Some points, each followed by its number:
[ 0.   0.8 -3.   1.   1.4  0.6 -0.3  0.4  2.5 -0.1 -1.4 -1.1 -1.4  1.4
 -1.  -0.1 -0.4 -1.5 -0.9 -1.5  1.7  1.6  2.6 -1.6 -3.1  0.1  1.5] 0
[ 0.8  1.8  1.  -3.6  1.8 -1.2 -1.   0.3 -0.9 -0.7  1.1  0.3  1.3 -0.8
  1.4 -0.2  0.8  0.2  0.8 -0.8 -0.1 -2.  -0.2 -0.6 -1.1  1.  -0.4] 1
[ 0.   0.5  0.6 -1.4  1.4 -0.6 -0.2 -0.1 -0.8  0.   0.1  1.   0.5 -0.4
  0.6 -1.2  0.5  1.1  1.5  0.4  0.1 -1.9  0.4 -0.5  0.6 -0.3  0.5] 2
[ 0.4 -1.2 -0.8  0.1 -0.7  0.4 -0.5  0.2  1.2 -0.1 -0.5  0.1  0.   0.5
 -0.4  0.4 -0.4  0.4 -1.3 -0.9 -0.6  0.6 -0.6  0.8 -0.6  0.2 -0.4] 3
[-1.   0.8  0.7 -1.6  1.3 -1.2  1.   0.1 -1.8  0.4  0.1  0.7  0.4 -1.9
  1.3 -0.6  1.2  0.4  1.7  0.9 -0.3 -3.3  1.3  0.5  1.6  0.6  0.6] 4
[-0.2 -0.7  0.5 -1.   0.  -0.8  0.5 -1.2 -0.5  0.1 -0.8  0.8  0.5  0.5
  1.2  1.2 -0.9  0.6  0.1 -1.   0.1 -0.3 -0.8 -0.3  0.8 -0.2 -1.3] 5
[ 1.6 -1.8 -2.6  1.8 -1.1  0.9 -1.6  0.9  2.8  0.5 -1.7  0.7 -0.1  1.2
 -0.6  1.3 -0.6  0.  -2.1 -2.  -0.6  1.6 -1.1  0.6 -1.2 -0.2 -0.9] 6
[ 0.  -0.6  0.5  0.4 -0.2  0.5  0.8 -0.7  0.1 -0.1 -0.4  0.3 -0.1  0.4
 -1.3 -0.3 -0.3  0.3 -0.8 -0.1  0.1 -0.5  0.7  0.1  0.4 -0.7 -0.4] 7
[ 0.2  0.4  0.2  0.8  0.2  0.5 -1.2  1.2 -1.8  0.1  0.7 -1.4  0.1 -0.6
 -0.4  0.1  0.   0.1  0.9  1.4 -0.5  1.5 -0.7  0.1 -0.2 -0.1  0.6] 8
[-0.2 -0.4  0.6 -1.  -0.1  0.4  0.6 -1.4  0.4  0.1  0.7 -0.1  0.4  0.5
  0.  -0.1 -0.3  0.  -0.8  0.2 -0.7  0.1 -0.2  0.   0.1  0.2  0.8] 9
[-0.6  0.4 -0.7  1.9 -1.3  0.9  1.1 -0.9  1.1  0.2  0.8  1.9  0.6  0.7
 -0.8  0.5  0.3  0.5 -2.3  0.5  0.  -1.8 -0.8 -1.4  1.   0.2  1.8] 10
[-0.6  2.5  0.3 -0.4 -1.1 -0.1  1.3 -1.   0.2 -0.4  1.5 -1.2  0.  -0.1
  0.7  0.5  0.9 -1.7  0.9  1.  -0.3  1.3 -1.4 -0.6  0.3  0.2  0.6] 11
[ 0.5  0.7  0.7 -2.5  1.2 -0.7 -0.4  0.4 -0.8  0.1  0.6  0.2  0.6 -0.9
  1.1 -0.7  0.5  0.5  0.6 -0.2  0.1 -1.3 -0.1 -0.1 -0.8  0.9  0. ] 12
[ 0.6 -1.  -1.   0.7 -0.4 -0.2 -0.3  0.2  0.8  0.2 -0.7  0.3 -0.2  0.6
 -0.3  0.8 -0.1  0.3 -1.1 -1.2 -0.5  0.3 -0.3  0.5 -0.4  0.1 -0.8] 13
New points follow, each followed by the numbers of its three nearest points above by angle, seen from the average point of the numbered points, nearest first.
[-0.5 -0.1  0.2 -0.4  0.  -0.7  0.1 -1.   0.2  0.5 -0.1 -1.3  0.1  0.2
  0.4 -0.2  0.2 -0.7  0.2  0.4 -0.7  0.6 -0.3  0.1  0.2 -0.7  0.2] 11 9 8
[ 0.2  0.6 -0.2 -1.   0.9 -0.5  0.1 -0.6 -0.7  0.   0.1  0.9  0.4  0.2
  1.4  0.4  0.4 -0.4  0.5 -0.7  0.1 -0.8  0.  -0.5  0.2  0.8 -0.2] 1 12 4
[-0.8  0.7  0.1 -0.2  0.  -0.3  0.9  0.  -1.3  0.2 -0.3  0.   0.  -0.8
  0.9 -0.8  0.5  0.   1.7  0.5  1.3 -0.6  1.1  0.4 -0.1 -0.1 -0.3] 4 2 12
[ 0.7 -0.9 -0.2  0.8 -0.8  1.3 -0.2  0.  -0.3 -1.2 -0.1  0.9 -0.4  0.1
 -0.1  0.  -0.4  0.  -0.2  0.   0.5  0.4  1.1  0.2  0.2  0.6  0. ] 7 3 13
[-1.7 -0.1  0.   0.2 -0.3  1.3 -0.4 -0.3  0.2  0.7 -0.2 -0.8  0.2 -0.4
  0.7 -0.8  0.3 -1.4 -0.2  1.7 -0.7  0.7 -0.6  0.8 -0.8 -1.3  1.2] 8 11 9
[-0.1 -0.3  0.6  2.1 -0.5 -1.1  0.5  0.1 -0.7  0.2  0.5 -0.8 -1.1  0.1
 -0.1  1.5 -0.8 -0.9 -0.2  0.6 -0.4  1.2  0.  -0.4  1.7 -1.1 -0.6] 8 7 11
[-0.5  1.8 -0.4 -0.4 -0.1 -0.8  0.9  0.   0.  -0.3  1.1 -1.8 -0.2  0.5
  0.5  0.4  1.3 -1.2  1.5  0.8 -0.4  1.1 -1.  -0.8  0.2  0.6  0.3] 11 8 1
[ 0.4  0.9  1.2 -2.   0.8 -0.8 -0.7 -0.1 -0.3  0.   1.   0.   1.2 -0.3
  0.8 -0.4  0.2  0.   0.  -0.4  0.1 -0.8 -0.4 -0.3 -0.3  0.7 -0.5] 1 12 2
[ 0.2  0.1 -0.9  0.1 -0.4 -0.6 -0.5  0.1  1.1  0.1 -0.2  2.  -0.6  1.6
 -0.1 -0.1 -1.   1.  -1.2 -0.5 -0.4 -0.4  0.4 -1.   0.8 -0.3  0.2] 10 6 13
[ 0.2  0.   1.   0.8 -0.2  0.3 -1.7  1.9 -2.1 -0.2  0.  -1.1  0.  -0.2
  0.4  0.7 -0.3 -0.1  0.9  1.9 -0.1  1.4 -1.  -0.6  0.4  0.   0.1] 8 11 12
[ 1.5  2.2 -1.5  2.1  0.   0.8  0.   3.1  1.3 -1.7  0.5 -0.7 -1.8 -1.8
 -1.2 -0.1  2.1 -1.1  0.8 -0.1  0.  -0.3 -0.6 -0.3 -1.8  1.5  1.4] 0 8 11
[-0.8  0.9  0.5  0.4  0.1  0.  -2.2  0.2  3.6 -0.4  2.8  1.1 -0.5  0.6
 -2.3 -2.4 -2.  -1.2 -1.6 -0.5  2.5  0.7  1.6  0.3  0.3  0.5 -0.6] 0 7 3
